One turn sends every row of this set to another row. A few are shown first. Where does it send the rows asked after them?
marof: [  7 -16  -6  -9  22 -26  -2   5  12  15  -8  -1  17   2 -13  -3   6  -7]
suni: [ 21  14   5 -15 -11   2  15 -10  -2  15  26  -6   5 -16   8  -6  10  11]
tirer: [ 13  -2  -7 -34   1   2  28 -13  -3  -5  15   8   9 -12  -7 -16   8  25]
Zufek: [ 13   8  -9 -21  -5   3   6 -13 -10   1  19  -3  -1 -22   2 -14  13  13]
Duvol: [ 23   3   4 -25 -12 -11  33   2  -2  14  24  -1   5 -13  -5  -1  16  17]
femu: [ 12 -19  -2  -7  19 -29  16   9  19  18   0   4  12   6 -15   5   5  -5]
dip: [ 14   2  -7 -21  -1   3  27 -12  -3  -4  25   7  -6 -18   0  -9   9  18]
Daf: [  5 -22  -9 -12  28 -22  13   1  18   6  -5   9  15   6 -16  -4   1  -1]
Gote: [ -5 -25   6  -9  18  -4  14   2  17  16  -2   6   6   6 -19  16  10  -6]
Vokal: [ -8 -25   0 -11  21  -1   4  -2  14  13  -8   5   9   5 -19  10   9  -5]
Pebu: [ -2 -19   6 -12  22  -5  26  -4  23   6 -12  -4  11   2 -21  12   9  -4]
Bos: [ 29   9  14 -21  -6   1  20  -4  -1  14  26  -7   4 -21   3  -8  13   4]
moda: [ 24   2   8 -26   3   9  31 -12   3  -2  25   6   4 -17   1 -13   6  12]
boze: [ -3  -8  13  -9  21 -16   1  -6  10  21  -8  -8  15  11 -16   3   1  -7]
Tib: [  1 -14  11  -8  14 -12  17   2  20  17 -12 -14  12  -1 -19  16  13 -10]
vamug: [  6 -14   5  -4  15 -23  11   8   6  13 -11 -10  -1  -2 -27   9   3  -9]
gibo: [ -4 -23   4  -8  15  -5   2   3  13  21  -5  -1   8   3 -17  15  13  -9]
fof: [ 15  10   4 -17   1   4  26 -19   1  -2  21  12   5 -24  -4 -17   5  16]
lunob: [ 19   7  -1 -16 -11  -4  20  -4  -5   9  28  -3  -7 -21   2  -3  15  12]
Sol: [ -6 -14  10 -12  28 -11  13 -11  15  11  -6   2  14  14 -19   2  -4  -2]
mav: [ -5 -15   4 -11  20  -4   7  -5  17   8 -20 -12  16  -2 -19   6  10  -7]
Tigi: [  0 -11  17  -8  21 -18  18  -4  17  22   0  -2  11  14 -18   9   0  -6]
Savi: [ 21  13  10 -12  -7  -5  26 -10   1  13  26   4   2 -25  -2  -7  11  11]
guro: [ 21   7   5 -27   2  10   8 -14  -6   1  16  -4  10 -22   3 -20   9   8]
Kobu: [ 16  16   5 -14  -4   0   8 -16  -6   7  17   0   8 -28  -1 -18  10  10]
nekun: [ 19   8   3 -18  -4   7  30 -16   4   5  28   6   3 -13   4  -8   5  17]
ves: [ 17   7  -3 -28 -10  -5   3  -6 -11   9   9 -10  13 -18  -3 -15  17  15]
mava: [  3 -20   2  -8  21 -18  23   3  11   3  -8  -1  -3   1 -29   6  -2  -3]
nusu: [  0 -16  -2  -8  21 -16   6   1   4   2 -17  -6   2  -2 -28  -1  -1  -6]
dipa: [ 15  11  -3 -20  -2  10  11 -20  -2   4  19   1   8 -16   6 -16   6  16]

guro -> moda
vamug -> nusu
Tigi -> boze
Now these:
lunob -> Zufek
tirer -> Duvol
Gote -> gibo
dipa -> nekun
marof -> Daf
Savi -> Kobu
Tib -> mav

One turn sends every row of this set to another row. A few are shown first. Where does it send the rows asked after them?
rir: [ 28  -5   3  -3  -8 -14 -22  18 -12  18  -6  18   0]
Pefus: [ -5  -7  -8  -7 -11 -13   5  14   5   2 -20  27   0]
Rili: [ -4  -2   0  -6 -37 -20  -1  15  20   3   7  16  13]
rinas: [ -3  15   0   5  -4 -19 -11  18 -10  16 -21  13   6]
meda: [  5  23  15   1  -6 -12  -6  -1  11  32 -10  22   8]
nol: [  3   6  -7   9   0 -26  14   7  17  20  -9  17  21]
Zufe: [  4 -11  -3 -24   1   2  -5  12   4  -4   4  19  12]
fom: [ 17   4  18   0   6 -10 -13   9   2  21  18   4   4]
Dep: [ 10  14   8  -1 -20   2   0   9  -9  12  18  10  29]
gorek: [  9  -6   4 -20  -3  -7   3  17  -6  13  25  20  22]
tiz: [ 21   1   7 -22 -19   0   7  21  -1  14  -8   4  27]
posok: [  7  -5   1 -15 -11 -18   8   9   2  -6  -1  28  33]
Manu: [  2   8 -13   4 -10 -22   3  -1  10 -11   7  17  12]
boti: [  7  10  11   6 -23   0   6   0  -6   5  13   8  23]
sevo: [ 20  27   2   1  -9   0 -14   8  24  16  -2  24   4]
vumis: [ 10  23  -4  11 -23 -21 -11   9  20  16   6  30   9]
nebu: [ 10   2  -8  -8 -31 -32  -1  19  11  -3   3  25  19]
Mem: [  7  -1   3 -15 -30 -29  -1  25  11   0  11  26  14]
bep: [ 26  -2  19 -10 -12 -16 -14  17  -4  17   3   6  -8]
Tesuk: [  8  14  -8  -1 -15 -12  -2   9   2   9  32  11   8]
lopi: [ -1   9   3   1  -6 -11   4  19 -10   9 -24  26  -2]
fumem: [ 21  12   1 -20  -8 -13   6  21   5  30 -15   4  21]
meva: [ 16 -15   6 -19 -23 -32  -4  24   1   9  -4  21  12]
rozip: [ 23  24  -9   3  -4   1 -16  24   8  18  -7  22  10]
vivi: [ 20   4 -11 -12  -8 -19  -7  12   6  31 -20  12  22]
fozo: [  3   2  -6  13   6 -24   6   6  11  15  17  15   8]
teno: [ -7  10  10   6 -14 -15   1  10  -4  12 -22  26   1]
Mab: [ 21   2  -3 -22  -6  11 -14  17  12   9  11  17   6]
nilup: [  1  22   9  14 -15   0  -7   6  -7   7   7  11   9]
dum: [ 12   0  20   4 -23   1   5  16   6   7  16  12  27]
Zilo: [  8  -3   1   9   5 -25  15   8  18  13  13  19  16]
tisa: [ 19  23  23 -12  -5  -2 -11  15   4  10  -9   8   0]
diso: [  3 -18   2 -11 -10   4   3   6  17  -2   3  11  11]
ges: [ 23   1  15  -8  -4 -22 -21   7  -4  22   3   9  -5]
fazud: [  0  -3  -4 -24  -6   8  -4   8  13  -1  12  14   7]
Noper: [ 24  23  -6   3 -15  -5 -14   8  16  17  -6  33   5]
Lam: [ 20   1  -1 -18 -11 -12  13  18  12  32 -18  12  17]
zodu: [ 31   3   2 -18 -14  -8   4  24   9  13 -15  16  -8]
Buzur: [ -4  -1   7   6  -1 -16   4  17  24  14  20  15   8]
mak: [ 14   1   2  -3 -20 -24   7   8   5  31 -17  28  -5]

mak -> Manu
vivi -> Rili
Now these:
sevo -> Dep
meva -> Pefus
Noper -> boti

One turn sends every row of this set to another row. A few are shown first. Where does it send the rows asked after them?
pomis: [ 6 -7 -6 -9 27 13 -3 -8 20  0 -2 -1 20  5  0]
Lalu: [  2  19 -17 -12   9   3  -8  25  26   2 -20  -3  13  30  24]
vir: [ 22  -7 -29 -22   6   8  -7 -13   9  -5  -8   5  17  12  -1]
Bilu: [-22  19 -46 -16   9  -3  -6   8  24   6  -8   7  -3  11   5]
dit: [ 19  12 -21 -11   3   5 -23  15  16  -3 -20 -15  20  19  -5]
sor: [ 18  24 -13 -13   5  14 -14  -6  14  16 -27  -1   0  14 -11]
birun: [  2  18 -15 -11  -2  -2   2 -12  19   2  14   9   9   1 -20]
pekog: [ 27  16 -31  -4   4   7 -10   4  12   8 -22 -10  19  15 -10]
tinu: [ 14   4 -24  -7  25  16  -4  12  20  -3 -12  -2 -11  13  17]
dupid: [15 -6  8 -4  9 -2  1  1 14  3 -4  0 10 12 -2]
naze: [  5  36 -35 -10  -6  -7 -11   4  14  17  -3  -9  -4  22  -2]
gozan: [-19  11 -12 -20  10   5   6   1  17   9   5  16 -12  21   4]
Digu: [ 18  -7 -21 -21  28  -1 -11  -8  11  -7  -2   9  11  10   0]
leza: [ -3  17 -23 -30   4 -20  11 -12  16   3   6  -2  20   9   6]
zetob: [  8  22 -14 -17  -6  16  -1  28  27   6  -1   3   8  16  18]
sugal: [ -3   2 -36  -1  26  -6  -5 -15   7  15  -2   1   1  12  -8]
fuza: [ 27  30 -11 -11  11  -6  -1 -12  26   8  -7  -1  25  15   7]
Molub: [ -5  14 -28 -15   3  -3 -10  29  21  11 -28   7  11  19  13]
Mabo: [ -5  33  -6  -9   2   8  12  20  31  14 -10  -3   8  12   2]
mek: [ -5  15 -22 -34  16 -12   6 -14  10 -10  -7   8  18   8   0]
Ponat: [ -3  16 -16 -12  -3 -17   5 -12  14  13   4  20  24   8  -1]
Nomam: [ 10  12 -14   1  10  17 -19   9  26  25 -13   9   2  17 -13]
veb: [-25  15 -24 -11   9  -4  -7  15   5   4   2   1  -8  13  -5]
tori: [  1  14 -14 -10  14 -18   5  16  22  -4  10  11  12  10  23]
mup: [-25  19 -39 -26  11  -2   0   8  21  12  -2   1  19  16   5]

tori -> fuza
dit -> mup
Now these:
veb -> pomis
Nomam -> gozan
Bilu -> Digu

One turn sends every row of this set to another row. A few are shown first. Where does it send the rows asked after them?
mev: [-20   5 -13  -9   5  -9  -9   5   0  -3   1   5 -21]
pep: [ 12   3  -9   3   4   0 -26 -13  10  16  12  -3   4]
zib: [-2 -7  6 10 11 11  0 -1 -3 17 16 -1  3]
Mub: [ -8   6   5  -9   3  18 -23 -11   2 -17  -3 -10 -16]
pozi: [-11  14  -2   3  -2   9 -17  -5  -8  -5 -17 -16  15]
fol: [ 13 -14   4  -3   2  -8  -8  -6  -2 -22  -4 -12  14]
gur: [  5  -6 -13  -4   0 -22 -13  -9  -5 -11  11   9  10]
gazon: [  6   6   2   0   1  -8 -13   1   4  14  -8 -25 -18]
zisa: [-3 -2  3 -7  9 26 -6 -6  1  1 23 -6  6]
vifu: [ -7 -13  -2  12   5   8  -1 -13 -12  15  -7  -6   1]
belik: [ -2  30  -8 -21  -2  10  -5   6 -10  -1  -1   8  -6]
Gali: [ 13  -9   0  -9   3 -18 -14  -5   9  -7   5  -2  22]
Vemib: [  6   6  -7  -8   1  18  -2 -10 -11  -6 -19  16   0]
sen: [  6  17  -7  -7 -10  -5 -17 -16   6  14 -12 -17  -8]
sevez: [ 12 -13   6  -3   4 -13   4   2  -4 -20   1   7  -1]
pogep: [ -6  -6   0 -13 -12 -16   0  -9 -17   1 -14 -12  13]
zotu: [ -9 -13  -3 -11   3  10  -5 -19   3  15 -16  -2   9]
Nonid: [ -4  15  11   3   8   2 -13  11 -17   8  10   5 -16]
zomev: [-13  -9 -12 -24   0   6   7 -12  11   8   0   4   2]
pubu: [-10  23  -9 -24 -11   4 -14  -7   1  -8   7 -15   4]
gema: [-6 16 -1 15 -6 -6  9  4  2  0  2 -6 -5]
pumeg: [ -6  -3   0 -32  -2 -11 -13  -3  -3  -2  23   6  -5]
Mus: [ 14  -9  11 -12   9  -4 -11  -4   0 -14   3  21   6]
Datin: [ -9   1 -16 -30  -4 -10 -12  -6 -15  -9  -8   3   1]
zega: [  8  -4  20   1  -7 -14   6  -2  -9  12  -4  -1   8]
refa: [  8   8 -15   6  -2   0  -8 -16  -5  11  -1  18  -6]
zosed: [  8  -5  -4  -9   4  -4 -22 -15 -12 -21   3  13   8]
kevor: [  2  -1  11 -10  -3   2 -12  -9 -18 -12  25   0 -14]
Reg: [ -9  12  -7 -20 -14 -13   3  -5  11   2 -10 -15  -5]
Bopo: [-13  10   1 -16   9  -3 -21   7  13  14  -9   6  12]
Vuv: [-13  -3 -13 -19   0  18   4 -10   0  -7  16  -5  -2]
taka: [  0  18   5 -17  10  16 -10  18 -13  -3  -2  -5 -10]
Daba: [ -1   3  18   4   5   5 -15  -1 -14   6 -18  -9 -15]
Dad: [ 13  -1  14 -14   5  -1  -6   6   2  -8  24   1 -16]
vas: [ 17   1  14  12  -3  -2  -4  -4 -12  -7  10 -15  -7]
zon: [  1  -8 -11 -13  11   1   6  17   6  -7   4 -17  -3]
ruka: [  5   6  12  -8  14   4 -12  18  -2   8  -3 -19 -16]
kuvo: [  6  -2   1 -23  10  15   6  11   5  -5 -14   5   5]
rek: [  6  -6 -13  -2   8   4 -20  -2   4  -3  12 -28   1]
dipak: [ 14  -1  30  -1  -2   7 -11 -10 -11   0   9  -2   1]
nemal: [ 16   2  13   5  -5  -6 -11 -10  -6   9 -11 -11  18]
Musu: [ -8  -5   0 -36  -5  -8 -17  -9  -5   0  -2  -6  15]
nese: [  0   3  15 -12  -3  -6  -6  -4  10  13 -25 -11  -7]
kas: [ -5  25   4 -16   3   8 -22   6  -3   4  20   2   3]
dobe: [  2  -1   3 -37   5   6 -21  -2  -3 -15   9   3  -5]
lel: [ 5 13 19 -4  3  9 -8  0 25  3  5  1 -4]
nized: [  1   3  -6 -13  -7 -22  -5  -4  -6  14 -14   6  15]
Sizi: [  2  29 -10 -19 -11   1 -11 -11   3  11  -6   3  -1]

sevez -> Mus
Nonid -> kas
Now these:
Vuv -> zomev
lel -> Mub
taka -> belik
rek -> zon
zega -> dipak
nized -> nemal

